[[-52.5  22.9 -15.2]
 [-51.9  24.3 -15.0]
 [ 54.0 -20.9  15.9]]
=>
[[-52.5  22.9]
 [-51.9  24.3]
 [ 54.0 -20.9]]

[[ 24.3 -59.3]
 [ 42.3  -7.0]
 [ 14.9 -44.4]
 [ 23.9 -52.8]]
=>
[[ 24.3 -59.3]
 [ 42.3  -7.0]
 [ 14.9 -44.4]]

[[ -4.3  21.0  46.0]
 [ -0.8 -15.7 -51.3]
 [  7.1  17.4  52.8]]
=>
[[ -4.3  21.0]
 [ -0.8 -15.7]
 [  7.1  17.4]]

[[-18.9 -53.1  21.6]
 [ 17.6  54.0 -20.4]
 [ 18.6  54.9 -21.4]
 [ 23.7  50.3 -26.1]]
=>
[[-18.9 -53.1]
 [ 17.6  54.0]
 [ 18.6  54.9]]

[[ 31.8 -22.3  19.9 -23.1]
 [-17.9  -4.0   8.2 -11.1]
 [ 45.3 -43.1  42.7 -44.9]
 [ 30.8  25.6 -33.6  38.5]]
=>
[[ 31.8 -22.3]
 [-17.9  -4.0]
 [ 45.3 -43.1]]

[[ 21.4 -27.1]
 [-10.8  -6.0]
 [  1.6  44.1]
 [ -2.5   7.0]]
=>
[[ 21.4 -27.1]
 [-10.8  -6.0]
 [  1.6  44.1]]
---
[[ 41.4  41.4 -37.7  40.1]
 [-42.4 -41.0  37.5 -39.0]
 [-39.9 -40.3  41.2 -39.0]
 [-39.7 -40.0  38.9 -41.0]
 [-38.9 -38.7  36.3 -42.1]
 [ 40.3  38.7 -36.4  40.6]
 [-40.4 -39.8  40.8 -41.2]
 [-40.6 -40.5  36.3 -38.3]
 [ 39.9  40.8 -40.3  40.7]
 [ 39.5  39.6 -39.8  42.3]]
=>
[[ 41.4  41.4 -37.7  40.1]
 [ 40.3  38.7 -36.4  40.6]
 [ 39.9  40.8 -40.3  40.7]
 [ 39.5  39.6 -39.8  42.3]
 [-38.9 -38.7  36.3 -42.1]
 [-39.7 -40.0  38.9 -41.0]
 [-39.9 -40.3  41.2 -39.0]
 [-40.4 -39.8  40.8 -41.2]
 [-40.6 -40.5  36.3 -38.3]
 [-42.4 -41.0  37.5 -39.0]]

[[ 40.7 -30.8  39.7  40.0]
 [-40.2  37.7 -38.8 -41.1]
 [-40.4  32.7 -39.5 -40.6]
 [-41.0  30.2 -40.3 -39.8]
 [-40.9  31.5 -40.1 -38.9]
 [ 41.7 -40.7  41.4  39.8]
 [-39.2  34.3 -39.8 -40.6]
 [-38.5  38.6 -39.9 -40.3]
 [ 38.9 -39.4  42.0  41.7]
 [ 39.0 -38.1  40.9  39.6]
 [ 39.9 -38.7  39.8  41.3]]
=>
[[ 41.7 -40.7  41.4  39.8]
 [ 40.7 -30.8  39.7  40.0]
 [ 39.9 -38.7  39.8  41.3]
 [ 39.0 -38.1  40.9  39.6]
 [ 38.9 -39.4  42.0  41.7]
 [-38.5  38.6 -39.9 -40.3]
 [-39.2  34.3 -39.8 -40.6]
 [-40.2  37.7 -38.8 -41.1]
 [-40.4  32.7 -39.5 -40.6]
 [-40.9  31.5 -40.1 -38.9]
 [-41.0  30.2 -40.3 -39.8]]

[[-10.3   0.2 -10.2  10.8   3.5  37.1 -36.3  55.2  16.9   6.4   3.5 -31.7
  -16.4  -0.9  -3.1]
 [ 36.8  -7.1  -7.8   3.3  -3.5   8.2  -6.5   6.8   8.9   1.5   0.8 -17.8
   -3.5 -20.0 -11.8]
 [ 21.9 -27.8 -13.4 -13.5  -7.7  10.7  33.5 -19.2  -1.2  -4.8  -0.8  10.9
   20.2  41.2 -18.6]
 [ -1.3   9.6  11.7  -3.2   8.6  28.1  -8.2  21.9 -34.4  -5.1  -0.9   1.0
   -2.0  -6.0   8.2]
 [ 25.9  -3.2  -8.6 -16.3 -17.5   2.7  -4.8   2.3  17.9 -17.3 -17.1 -16.7
  -17.7  -9.9 -11.4]]
=>
[[ 36.8  -7.1  -7.8   3.3  -3.5   8.2  -6.5   6.8   8.9   1.5   0.8 -17.8
   -3.5 -20.0 -11.8]
 [ 25.9  -3.2  -8.6 -16.3 -17.5   2.7  -4.8   2.3  17.9 -17.3 -17.1 -16.7
  -17.7  -9.9 -11.4]
 [ 21.9 -27.8 -13.4 -13.5  -7.7  10.7  33.5 -19.2  -1.2  -4.8  -0.8  10.9
   20.2  41.2 -18.6]
 [ -1.3   9.6  11.7  -3.2   8.6  28.1  -8.2  21.9 -34.4  -5.1  -0.9   1.0
   -2.0  -6.0   8.2]
 [-10.3   0.2 -10.2  10.8   3.5  37.1 -36.3  55.2  16.9   6.4   3.5 -31.7
  -16.4  -0.9  -3.1]]

[[-25.2  -0.3]
 [ -7.8  36.7]
 [  2.5  28.9]
 [  4.9  20.3]
 [ -1.2   8.2]
 [ -2.1  33.9]
 [ 14.2  58.3]
 [-23.8  36.5]]
=>
[[ 14.2  58.3]
 [  4.9  20.3]
 [  2.5  28.9]
 [ -1.2   8.2]
 [ -2.1  33.9]
 [ -7.8  36.7]
 [-23.8  36.5]
 [-25.2  -0.3]]

[[-17.7 -41.8  19.4   1.4 -10.4 -16.7 -10.1   2.6]
 [  2.6  41.2  22.3  33.6 -21.5  32.3   0.9 -20.9]
 [-13.3 -17.7  28.0 -37.1 -22.8   4.9 -35.6 -44.8]
 [-28.6 -14.7 -28.7   1.2 -40.6  11.4  29.6   8.6]
 [ 13.1   0.5  31.3   6.9  15.6  19.8  43.3  38.8]
 [  0.2 -10.0  21.7   3.3 -19.3 -11.5 -36.3 -35.2]
 [-32.8  19.0 -15.1 -30.0   3.6  -7.1 -34.7  -5.0]
 [-35.2 -36.3  17.7 -20.5  -1.7   1.7  36.0   1.4]]
=>
[[ 13.1   0.5  31.3   6.9  15.6  19.8  43.3  38.8]
 [  2.6  41.2  22.3  33.6 -21.5  32.3   0.9 -20.9]
 [  0.2 -10.0  21.7   3.3 -19.3 -11.5 -36.3 -35.2]
 [-13.3 -17.7  28.0 -37.1 -22.8   4.9 -35.6 -44.8]
 [-17.7 -41.8  19.4   1.4 -10.4 -16.7 -10.1   2.6]
 [-28.6 -14.7 -28.7   1.2 -40.6  11.4  29.6   8.6]
 [-32.8  19.0 -15.1 -30.0   3.6  -7.1 -34.7  -5.0]
 [-35.2 -36.3  17.7 -20.5  -1.7   1.7  36.0   1.4]]

[[ 30.5   3.2 -13.9  -5.6 -13.5   9.9 -48.5 -12.5   7.5   8.4 -38.3]
 [ -9.6 -23.4 -39.1 -28.1  46.9   5.3 -44.1  20.8 -27.8  -7.4 -12.2]
 [-20.0  -9.1 -23.9  -8.8  21.9 -20.2  34.0  12.9   1.9 -24.0  23.8]
 [  4.2   0.4 -12.6 -23.3  30.9  11.9 -46.9 -37.3 -40.2  17.8 -59.3]
 [-25.2 -30.0 -33.1 -13.3  14.1  -3.6 -31.3  27.2   1.0 -34.4  26.5]]
=>
[[ 30.5   3.2 -13.9  -5.6 -13.5   9.9 -48.5 -12.5   7.5   8.4 -38.3]
 [  4.2   0.4 -12.6 -23.3  30.9  11.9 -46.9 -37.3 -40.2  17.8 -59.3]
 [ -9.6 -23.4 -39.1 -28.1  46.9   5.3 -44.1  20.8 -27.8  -7.4 -12.2]
 [-20.0  -9.1 -23.9  -8.8  21.9 -20.2  34.0  12.9   1.9 -24.0  23.8]
 [-25.2 -30.0 -33.1 -13.3  14.1  -3.6 -31.3  27.2   1.0 -34.4  26.5]]

[[ -9.3  -7.1   6.3   7.5  26.0 -14.8  11.1  12.9]
 [ -5.7  -6.9   3.1   1.6  31.8  -4.1   9.3  13.2]
 [ 27.0  24.2   4.9  26.9  47.9  -1.3  18.5  26.2]
 [-50.2 -43.9  24.7 -13.8  33.1  -1.8 -17.0 -16.3]
 [ -2.1  -4.1  -3.8 -13.2 -33.3  14.2   2.2  -3.7]
 [ 17.3  19.9  -6.4  22.3  29.8 -12.3  -6.0  -3.7]
 [  9.0   4.4   9.8  -1.9  -2.9  23.1   0.5  -2.0]
 [ -5.6  -4.9 -20.5  -2.6  15.4 -15.2  14.3  20.7]]
=>
[[ 27.0  24.2   4.9  26.9  47.9  -1.3  18.5  26.2]
 [ 17.3  19.9  -6.4  22.3  29.8 -12.3  -6.0  -3.7]
 [  9.0   4.4   9.8  -1.9  -2.9  23.1   0.5  -2.0]
 [ -2.1  -4.1  -3.8 -13.2 -33.3  14.2   2.2  -3.7]
 [ -5.6  -4.9 -20.5  -2.6  15.4 -15.2  14.3  20.7]
 [ -5.7  -6.9   3.1   1.6  31.8  -4.1   9.3  13.2]
 [ -9.3  -7.1   6.3   7.5  26.0 -14.8  11.1  12.9]
 [-50.2 -43.9  24.7 -13.8  33.1  -1.8 -17.0 -16.3]]
